In the data rows, 128 means zero.
In each game, the first row plays the second. By how much does the first row win? 20 means about a draw, 40 a big win and 0 a big loss. Wins can go round in a circle. Each row has two weighted sums of its numbers, A and B, taken from their middle values. A row wins by its A times the other's B, less its B times the other's A.
(114, 121, 130, 117, 131, 106, 80, 148, 125, 130, 169, 158, 165, 137, 157, 117)
(117, 145, 127, 90, 108, 47, 133, 53, 100, 107, 150, 95, 135, 143, 135, 88) -> 19
(113, 150, 136, 154, 159, 162, 146, 156, 162, 140, 101, 124, 156, 105, 126, 130)
(105, 145, 123, 107, 132, 123, 133, 150, 125, 118, 127, 131, 162, 155, 107, 121) -> 24
(115, 124, 160, 101, 127, 71, 158, 101, 112, 112, 174, 151, 135, 154, 118, 101)
(135, 96, 140, 118, 114, 129, 129, 130, 116, 124, 132, 134, 127, 144, 81, 111) -> 29
(139, 124, 182, 99, 119, 74, 152, 106, 119, 105, 190, 165, 139, 159, 121, 124)
(116, 115, 146, 112, 121, 88, 155, 126, 122, 107, 187, 119, 137, 142, 122, 130) -> 9
(120, 129, 141, 90, 117, 134, 108, 129, 109, 103, 138, 110, 152, 161, 75, 110)
(126, 150, 123, 148, 163, 130, 146, 130, 153, 138, 125, 137, 153, 115, 145, 127) -> 24
(127, 107, 139, 132, 111, 131, 62, 160, 104, 133, 138, 150, 149, 118, 137, 104)
(93, 146, 131, 164, 184, 127, 173, 152, 170, 147, 131, 169, 177, 96, 165, 152) -> 28
(153, 106, 148, 108, 116, 135, 134, 137, 114, 115, 123, 140, 108, 136, 103, 123)
(132, 147, 141, 106, 93, 109, 127, 58, 92, 105, 140, 97, 84, 140, 123, 147) -> 18
(142, 181, 97, 181, 170, 146, 88, 190, 194, 180, 129, 189, 178, 60, 192, 93)
(110, 103, 126, 97, 104, 97, 158, 116, 118, 94, 154, 116, 128, 173, 97, 109) -> 25
(157, 142, 168, 123, 129, 132, 134, 136, 134, 118, 151, 138, 115, 153, 112, 134)
(133, 119, 120, 150, 143, 154, 122, 149, 141, 130, 127, 114, 151, 111, 139, 139) -> 19
(147, 96, 149, 96, 100, 130, 141, 93, 103, 87, 118, 120, 100, 152, 77, 108)
(136, 116, 103, 148, 146, 122, 153, 153, 150, 142, 149, 166, 148, 119, 144, 102) -> 20
(152, 126, 149, 102, 81, 93, 109, 88, 100, 114, 121, 122, 80, 149, 120, 133)
(130, 134, 152, 142, 151, 137, 163, 173, 148, 145, 128, 169, 125, 117, 135, 150) -> 19
(151, 98, 148, 112, 110, 122, 130, 110, 101, 96, 118, 115, 97, 152, 71, 136)
(113, 150, 114, 125, 122, 141, 111, 135, 126, 107, 89, 105, 61, 144, 150, 136) -> 28
(121, 147, 131, 133, 107, 128, 131, 103, 106, 128, 111, 118, 96, 121, 149, 147)
(122, 146, 102, 135, 142, 110, 102, 152, 137, 141, 152, 160, 165, 106, 183, 99) -> 19
(133, 150, 138, 125, 106, 116, 84, 92, 103, 101, 117, 95, 84, 142, 140, 121)
(127, 115, 150, 104, 125, 94, 149, 117, 119, 103, 149, 138, 135, 147, 110, 132) -> 21
(134, 138, 129, 110, 137, 119, 142, 123, 144, 108, 161, 157, 160, 128, 113, 101)
(150, 99, 135, 116, 118, 126, 132, 113, 122, 105, 117, 142, 142, 150, 94, 130) -> 28
(115, 140, 142, 131, 109, 127, 119, 108, 109, 141, 125, 116, 88, 130, 126, 137)
(174, 106, 152, 102, 100, 138, 121, 109, 103, 104, 110, 104, 116, 149, 91, 136) -> 20
(120, 126, 118, 95, 114, 111, 152, 104, 122, 95, 160, 161, 136, 148, 93, 130)
(137, 140, 130, 104, 120, 76, 139, 70, 104, 119, 158, 109, 109, 135, 141, 106) -> 18
(115, 91, 173, 108, 85, 117, 86, 142, 94, 112, 136, 140, 123, 128, 112, 108)
(146, 112, 172, 108, 121, 75, 146, 115, 105, 92, 142, 123, 121, 159, 95, 153) -> 18
(99, 189, 64, 234, 220, 219, 121, 224, 231, 226, 80, 133, 186, 33, 222, 135)
(109, 134, 127, 130, 124, 109, 121, 101, 111, 140, 151, 92, 114, 125, 152, 137) -> 25
(146, 85, 146, 104, 100, 111, 115, 122, 96, 96, 116, 118, 107, 150, 83, 118)
(116, 144, 135, 135, 120, 159, 126, 124, 127, 146, 110, 101, 92, 117, 174, 149) -> 31
(111, 169, 133, 130, 109, 113, 107, 103, 129, 149, 126, 92, 105, 110, 151, 131)
(137, 129, 110, 149, 142, 152, 124, 150, 150, 154, 112, 134, 159, 104, 126, 129) -> 16
(160, 132, 152, 122, 94, 121, 126, 82, 110, 123, 103, 124, 88, 133, 133, 127)
(137, 123, 149, 101, 94, 115, 117, 75, 86, 103, 135, 96, 60, 160, 115, 120) -> 15
(155, 90, 127, 101, 104, 128, 127, 116, 107, 112, 122, 150, 114, 137, 97, 128)
(130, 129, 151, 97, 95, 104, 146, 75, 94, 112, 107, 105, 94, 144, 116, 124) -> 23
(71, 233, 84, 255, 255, 205, 144, 214, 255, 255, 76, 153, 224, 10, 236, 175)
(128, 107, 162, 91, 98, 133, 141, 125, 106, 94, 143, 122, 104, 195, 108, 156) -> 39
(126, 135, 122, 128, 127, 169, 155, 148, 137, 126, 121, 144, 123, 151, 108, 125)
(147, 122, 133, 106, 100, 95, 92, 147, 100, 108, 170, 163, 145, 142, 128, 89) -> 32
(129, 124, 129, 153, 130, 163, 103, 138, 152, 157, 118, 138, 149, 116, 119, 146)
(126, 111, 142, 111, 103, 105, 115, 92, 94, 106, 136, 91, 86, 147, 123, 89) -> 20
(141, 132, 124, 140, 127, 166, 126, 120, 138, 137, 104, 121, 159, 122, 121, 126)
(90, 173, 79, 129, 149, 95, 129, 112, 140, 156, 147, 118, 137, 96, 169, 126) -> 23
(132, 126, 118, 126, 125, 149, 139, 144, 137, 128, 102, 144, 141, 128, 108, 122)
(112, 162, 84, 187, 182, 188, 124, 204, 185, 189, 100, 128, 177, 64, 172, 125) -> 23
(109, 143, 146, 122, 106, 133, 143, 100, 105, 133, 122, 90, 79, 135, 145, 133)
(124, 123, 132, 156, 152, 138, 127, 142, 144, 147, 110, 126, 131, 99, 126, 153) -> 12
(104, 184, 103, 177, 156, 148, 113, 156, 166, 192, 103, 108, 121, 74, 181, 147)
(96, 139, 86, 159, 183, 152, 143, 162, 168, 168, 91, 110, 190, 112, 144, 163) -> 14
(128, 128, 167, 101, 109, 79, 167, 124, 99, 101, 152, 156, 125, 158, 91, 114)
(105, 180, 51, 188, 194, 185, 129, 213, 195, 183, 71, 164, 176, 89, 171, 176) -> 26
(124, 139, 156, 108, 95, 110, 102, 76, 86, 106, 138, 91, 56, 157, 120, 121)
(143, 95, 111, 111, 127, 101, 138, 141, 125, 98, 117, 146, 126, 147, 93, 122) -> 20
(105, 163, 127, 146, 157, 136, 189, 138, 166, 149, 154, 167, 160, 99, 142, 133)
(120, 155, 93, 107, 115, 120, 129, 108, 118, 110, 125, 133, 84, 158, 140, 123) -> 16
(131, 129, 119, 153, 160, 147, 120, 161, 150, 148, 125, 136, 143, 103, 127, 137)
(134, 125, 150, 117, 116, 134, 120, 96, 103, 114, 119, 96, 80, 136, 121, 134) -> 17
(125, 101, 126, 95, 112, 83, 145, 81, 101, 83, 153, 136, 127, 168, 89, 98)
(133, 121, 142, 130, 134, 116, 172, 132, 135, 107, 142, 150, 130, 145, 122, 149) -> 19
(141, 121, 121, 85, 104, 142, 118, 137, 100, 89, 89, 130, 124, 187, 89, 132)
(100, 133, 156, 124, 142, 132, 172, 127, 129, 146, 150, 120, 141, 142, 128, 128) -> 27
(120, 85, 124, 90, 106, 75, 128, 108, 104, 75, 147, 142, 125, 150, 95, 96)
(106, 173, 136, 118, 119, 91, 116, 67, 100, 132, 141, 127, 115, 123, 155, 127) -> 18
(130, 105, 104, 148, 169, 131, 150, 161, 153, 134, 107, 131, 164, 101, 132, 99)
(127, 133, 129, 135, 107, 124, 129, 89, 125, 137, 118, 113, 85, 117, 160, 133) -> 25
(132, 122, 114, 150, 149, 138, 131, 147, 146, 144, 131, 122, 137, 106, 123, 101)
(101, 160, 88, 137, 157, 91, 125, 106, 149, 143, 105, 106, 126, 104, 182, 115) -> 30
(145, 102, 164, 102, 96, 106, 122, 109, 106, 106, 131, 129, 102, 145, 82, 101)
(195, 91, 80, 119, 132, 134, 169, 142, 153, 120, 148, 162, 132, 122, 131, 115) -> 19
(102, 120, 89, 158, 159, 169, 135, 191, 168, 134, 82, 141, 196, 127, 147, 146)
(107, 114, 156, 105, 130, 78, 150, 107, 118, 111, 182, 131, 160, 142, 121, 116) -> 26
(124, 144, 147, 119, 104, 127, 117, 98, 99, 135, 121, 104, 77, 125, 135, 124)
(116, 165, 117, 139, 122, 149, 127, 111, 123, 147, 99, 107, 79, 105, 156, 143) -> 12
(110, 113, 121, 96, 105, 114, 117, 110, 125, 112, 133, 126, 142, 162, 135, 125)
(124, 109, 91, 168, 155, 174, 125, 139, 148, 140, 120, 110, 164, 102, 119, 134) -> 2
(143, 143, 149, 97, 89, 103, 124, 82, 83, 115, 136, 125, 81, 129, 120, 110)
(147, 146, 104, 151, 150, 175, 128, 172, 153, 134, 99, 121, 164, 136, 134, 135) -> 19
(143, 131, 184, 160, 147, 154, 111, 143, 150, 171, 130, 112, 155, 110, 139, 157)
(135, 106, 119, 104, 124, 114, 120, 128, 124, 104, 165, 173, 132, 144, 98, 113) -> 39
(164, 117, 109, 132, 133, 124, 127, 149, 132, 132, 111, 129, 137, 120, 99, 138)
(131, 100, 171, 118, 90, 125, 68, 143, 107, 111, 159, 164, 102, 125, 110, 118) -> 22
(160, 73, 140, 96, 103, 134, 114, 110, 87, 98, 119, 129, 135, 157, 71, 123)
(123, 97, 161, 105, 113, 101, 172, 104, 111, 104, 155, 160, 132, 153, 111, 146) -> 22
(82, 142, 116, 95, 124, 57, 127, 73, 112, 107, 150, 135, 121, 132, 131, 96)
(135, 117, 103, 167, 165, 185, 139, 163, 167, 160, 102, 110, 154, 90, 139, 133) -> 22
(113, 165, 92, 134, 145, 113, 126, 103, 140, 127, 128, 136, 130, 113, 155, 116)
(137, 117, 110, 90, 112, 83, 138, 94, 103, 75, 128, 145, 126, 171, 90, 111) -> 12
(122, 92, 150, 138, 121, 128, 136, 142, 145, 129, 99, 126, 108, 136, 114, 118)
(141, 119, 147, 129, 137, 102, 137, 126, 130, 120, 158, 122, 142, 133, 110, 133) -> 13
(123, 115, 110, 97, 116, 94, 164, 114, 125, 94, 179, 161, 129, 150, 90, 112)
(126, 135, 100, 178, 174, 182, 126, 167, 166, 171, 110, 122, 142, 99, 131, 128) -> 15
(145, 89, 191, 105, 101, 117, 141, 110, 95, 106, 161, 93, 117, 163, 99, 136)
(151, 134, 173, 115, 93, 116, 126, 89, 93, 116, 132, 115, 73, 135, 129, 111) -> 26
(120, 115, 192, 102, 95, 121, 134, 136, 112, 89, 152, 141, 119, 175, 112, 166)
(134, 106, 184, 94, 95, 99, 137, 98, 104, 90, 177, 176, 92, 165, 87, 172) -> 30
(141, 81, 160, 109, 121, 140, 116, 115, 115, 105, 118, 149, 114, 144, 93, 142)
(127, 98, 140, 111, 102, 126, 115, 127, 109, 104, 134, 120, 123, 143, 97, 130) -> 23
(155, 100, 143, 148, 144, 163, 127, 165, 147, 152, 115, 134, 130, 105, 133, 125)
(152, 124, 100, 115, 141, 116, 142, 123, 138, 114, 132, 150, 136, 136, 101, 118) -> 27
(131, 143, 165, 141, 142, 131, 140, 143, 125, 142, 126, 124, 120, 131, 129, 144)
(135, 78, 149, 103, 103, 96, 137, 104, 98, 106, 112, 139, 107, 138, 77, 101) -> 36
(131, 120, 169, 124, 128, 134, 160, 147, 150, 130, 178, 177, 120, 141, 114, 147)
(126, 124, 156, 98, 92, 113, 112, 87, 81, 118, 106, 115, 84, 149, 122, 112) -> 16
(169, 119, 132, 100, 100, 130, 128, 62, 106, 128, 142, 96, 76, 129, 147, 126)
(149, 111, 140, 100, 105, 90, 84, 130, 102, 108, 172, 172, 154, 131, 141, 95) -> 35
(119, 176, 140, 145, 126, 121, 106, 92, 132, 148, 132, 98, 120, 101, 173, 123)
(126, 121, 131, 133, 122, 130, 132, 79, 119, 133, 151, 95, 73, 130, 126, 118) -> 25
(133, 129, 136, 114, 135, 104, 165, 119, 113, 106, 143, 150, 142, 143, 107, 133)
(131, 135, 165, 104, 87, 119, 154, 82, 90, 110, 130, 102, 89, 144, 140, 123) -> 10
(161, 99, 139, 112, 108, 133, 81, 122, 109, 117, 146, 127, 131, 140, 110, 116)
(123, 134, 114, 167, 160, 159, 132, 165, 174, 166, 86, 143, 146, 89, 137, 133) -> 31
(139, 119, 97, 107, 131, 116, 129, 132, 130, 102, 124, 135, 153, 131, 101, 111)
(174, 121, 97, 101, 109, 94, 148, 117, 114, 100, 183, 155, 110, 156, 102, 107) -> 3
(163, 116, 98, 123, 111, 118, 127, 106, 127, 156, 126, 104, 115, 109, 158, 127)
(134, 126, 157, 120, 103, 130, 97, 79, 100, 124, 141, 108, 74, 147, 137, 134) -> 20
(134, 120, 178, 90, 108, 89, 153, 108, 108, 92, 193, 149, 146, 160, 113, 123)
(151, 97, 126, 122, 110, 155, 130, 124, 123, 122, 137, 131, 109, 135, 104, 115) -> 33
(155, 103, 124, 94, 121, 93, 130, 119, 104, 88, 122, 163, 140, 156, 80, 104)
(147, 104, 108, 130, 140, 114, 162, 120, 156, 123, 137, 180, 160, 112, 120, 118) -> 32
(137, 124, 100, 131, 138, 129, 143, 138, 157, 126, 148, 150, 169, 114, 120, 161)
(132, 139, 159, 121, 143, 102, 167, 138, 134, 132, 177, 148, 145, 136, 128, 121) -> 13
(144, 135, 127, 115, 113, 121, 120, 90, 108, 122, 116, 110, 71, 137, 127, 131)
(140, 102, 131, 103, 115, 136, 133, 132, 109, 95, 129, 122, 111, 146, 86, 114) -> 20
(115, 142, 125, 134, 117, 138, 147, 106, 128, 117, 120, 106, 93, 121, 153, 124)
(136, 133, 175, 116, 93, 91, 99, 89, 106, 109, 134, 99, 65, 143, 149, 134) -> 24
(107, 114, 110, 116, 129, 124, 140, 135, 116, 127, 158, 115, 151, 155, 125, 139)
(144, 119, 150, 90, 95, 78, 99, 139, 82, 97, 164, 158, 152, 144, 120, 99) -> 25
(106, 130, 168, 100, 82, 98, 121, 64, 88, 102, 122, 106, 83, 160, 124, 134)
(114, 177, 116, 158, 142, 123, 140, 98, 143, 154, 126, 93, 116, 88, 167, 129) -> 22
(123, 143, 149, 138, 143, 109, 168, 142, 142, 130, 143, 161, 137, 127, 134, 143)
(131, 123, 124, 122, 100, 147, 114, 138, 125, 112, 125, 122, 139, 139, 109, 113) -> 21
(116, 120, 188, 108, 114, 94, 137, 118, 117, 109, 114, 153, 117, 154, 105, 106)
(121, 164, 120, 177, 199, 139, 154, 179, 169, 180, 125, 156, 184, 82, 171, 135) -> 20
(85, 179, 80, 179, 165, 139, 142, 141, 176, 193, 108, 127, 152, 62, 192, 136)
(112, 139, 103, 173, 178, 162, 138, 168, 166, 171, 93, 135, 151, 83, 159, 146) -> 19
(120, 155, 131, 113, 103, 111, 128, 79, 94, 116, 147, 111, 91, 134, 116, 114)
(147, 82, 132, 118, 105, 138, 144, 134, 121, 110, 139, 103, 109, 136, 95, 116) -> 20
(99, 169, 33, 250, 242, 218, 129, 211, 248, 243, 53, 151, 202, 14, 217, 169)
(133, 118, 154, 101, 113, 66, 174, 99, 107, 95, 166, 132, 109, 164, 108, 120) -> 13
(150, 131, 191, 99, 115, 85, 147, 87, 90, 97, 150, 115, 142, 161, 93, 126)
(123, 115, 118, 167, 153, 167, 126, 164, 161, 150, 109, 143, 136, 108, 152, 153) -> 27
(135, 145, 148, 138, 144, 109, 176, 128, 129, 137, 145, 145, 142, 123, 125, 142)
(122, 104, 121, 130, 117, 142, 135, 145, 126, 132, 108, 120, 137, 132, 108, 154) -> 26
(133, 112, 140, 104, 121, 149, 128, 166, 115, 109, 132, 111, 116, 161, 89, 156)
(143, 105, 133, 138, 139, 145, 133, 167, 133, 121, 125, 123, 148, 134, 114, 137) -> 26
(116, 161, 148, 153, 151, 172, 137, 165, 154, 147, 84, 129, 148, 128, 143, 150)
(145, 113, 187, 113, 108, 132, 122, 107, 101, 107, 142, 113, 115, 152, 112, 156) -> 34
(130, 128, 103, 111, 129, 101, 129, 132, 120, 91, 156, 144, 147, 154, 107, 105)
(164, 106, 174, 120, 108, 98, 127, 125, 116, 115, 132, 126, 122, 134, 96, 126) -> 16
(135, 105, 135, 114, 118, 151, 103, 126, 115, 127, 128, 137, 112, 136, 94, 130)
(133, 102, 129, 93, 101, 119, 145, 120, 116, 91, 137, 113, 152, 161, 96, 129) -> 18
(153, 99, 140, 128, 133, 117, 146, 145, 131, 128, 131, 149, 121, 138, 121, 136)
(159, 92, 170, 99, 104, 114, 134, 106, 106, 100, 145, 115, 110, 160, 75, 115) -> 14
(86, 146, 99, 144, 149, 152, 156, 162, 154, 139, 122, 137, 180, 131, 144, 138)
(121, 148, 119, 121, 139, 128, 172, 150, 140, 106, 146, 148, 151, 125, 124, 122) -> 26
(126, 150, 124, 131, 119, 91, 135, 76, 116, 156, 135, 122, 118, 108, 153, 111)
(131, 153, 121, 109, 88, 134, 112, 91, 99, 108, 114, 121, 75, 133, 119, 127) -> 23
(138, 120, 153, 101, 117, 84, 160, 106, 115, 106, 155, 150, 145, 144, 115, 130)
(164, 102, 147, 114, 107, 133, 106, 123, 120, 100, 115, 122, 145, 137, 96, 135) -> 23
(148, 99, 140, 101, 118, 129, 124, 137, 113, 92, 103, 136, 102, 189, 85, 157)
(138, 142, 139, 112, 93, 128, 109, 74, 105, 120, 146, 119, 84, 144, 125, 135) -> 20
(125, 128, 137, 116, 117, 107, 84, 155, 108, 126, 161, 164, 136, 124, 135, 116)
(146, 112, 135, 109, 113, 158, 111, 127, 114, 100, 118, 108, 116, 144, 95, 114) -> 17
(150, 93, 149, 87, 92, 136, 127, 138, 97, 84, 113, 127, 130, 192, 79, 113)
(153, 85, 157, 107, 107, 113, 101, 110, 107, 107, 148, 113, 114, 153, 81, 138) -> 25
(100, 141, 99, 150, 160, 135, 173, 143, 173, 151, 147, 174, 191, 105, 143, 129)
(149, 76, 161, 93, 94, 137, 125, 116, 105, 92, 127, 111, 108, 159, 77, 133) -> 21
(137, 123, 147, 102, 123, 100, 148, 116, 105, 94, 134, 146, 129, 158, 109, 120)
(145, 142, 114, 129, 104, 110, 105, 104, 107, 139, 139, 113, 127, 117, 162, 151) -> 22
(129, 160, 119, 135, 126, 122, 134, 101, 122, 124, 126, 97, 84, 117, 151, 105)
(125, 112, 183, 109, 124, 105, 161, 123, 119, 110, 129, 139, 115, 152, 110, 148) -> 21
(127, 101, 145, 116, 111, 141, 124, 133, 119, 118, 131, 103, 112, 129, 86, 126)
(132, 116, 153, 96, 95, 77, 146, 116, 89, 105, 162, 120, 134, 163, 75, 119) -> 24
(134, 129, 122, 143, 143, 146, 122, 150, 141, 147, 116, 134, 140, 110, 129, 154)
(139, 82, 115, 90, 114, 100, 136, 124, 105, 92, 109, 127, 145, 159, 88, 122) -> 21
(118, 139, 141, 112, 111, 115, 127, 83, 101, 125, 142, 120, 92, 142, 124, 118)
(111, 107, 122, 137, 136, 124, 104, 136, 146, 137, 134, 151, 168, 120, 116, 118) -> 29
(119, 133, 117, 153, 152, 159, 127, 161, 162, 148, 124, 144, 151, 105, 123, 126)
(133, 93, 142, 114, 108, 108, 123, 122, 103, 102, 145, 124, 126, 140, 106, 111) -> 20
(143, 112, 162, 101, 112, 85, 150, 100, 106, 94, 154, 148, 125, 146, 107, 118)
(125, 155, 128, 130, 120, 126, 122, 103, 105, 128, 123, 114, 90, 134, 138, 135) -> 17
(140, 104, 147, 112, 100, 134, 122, 117, 100, 106, 106, 105, 101, 142, 83, 151)
(119, 89, 141, 136, 134, 123, 94, 133, 135, 114, 109, 127, 150, 124, 137, 138) -> 21
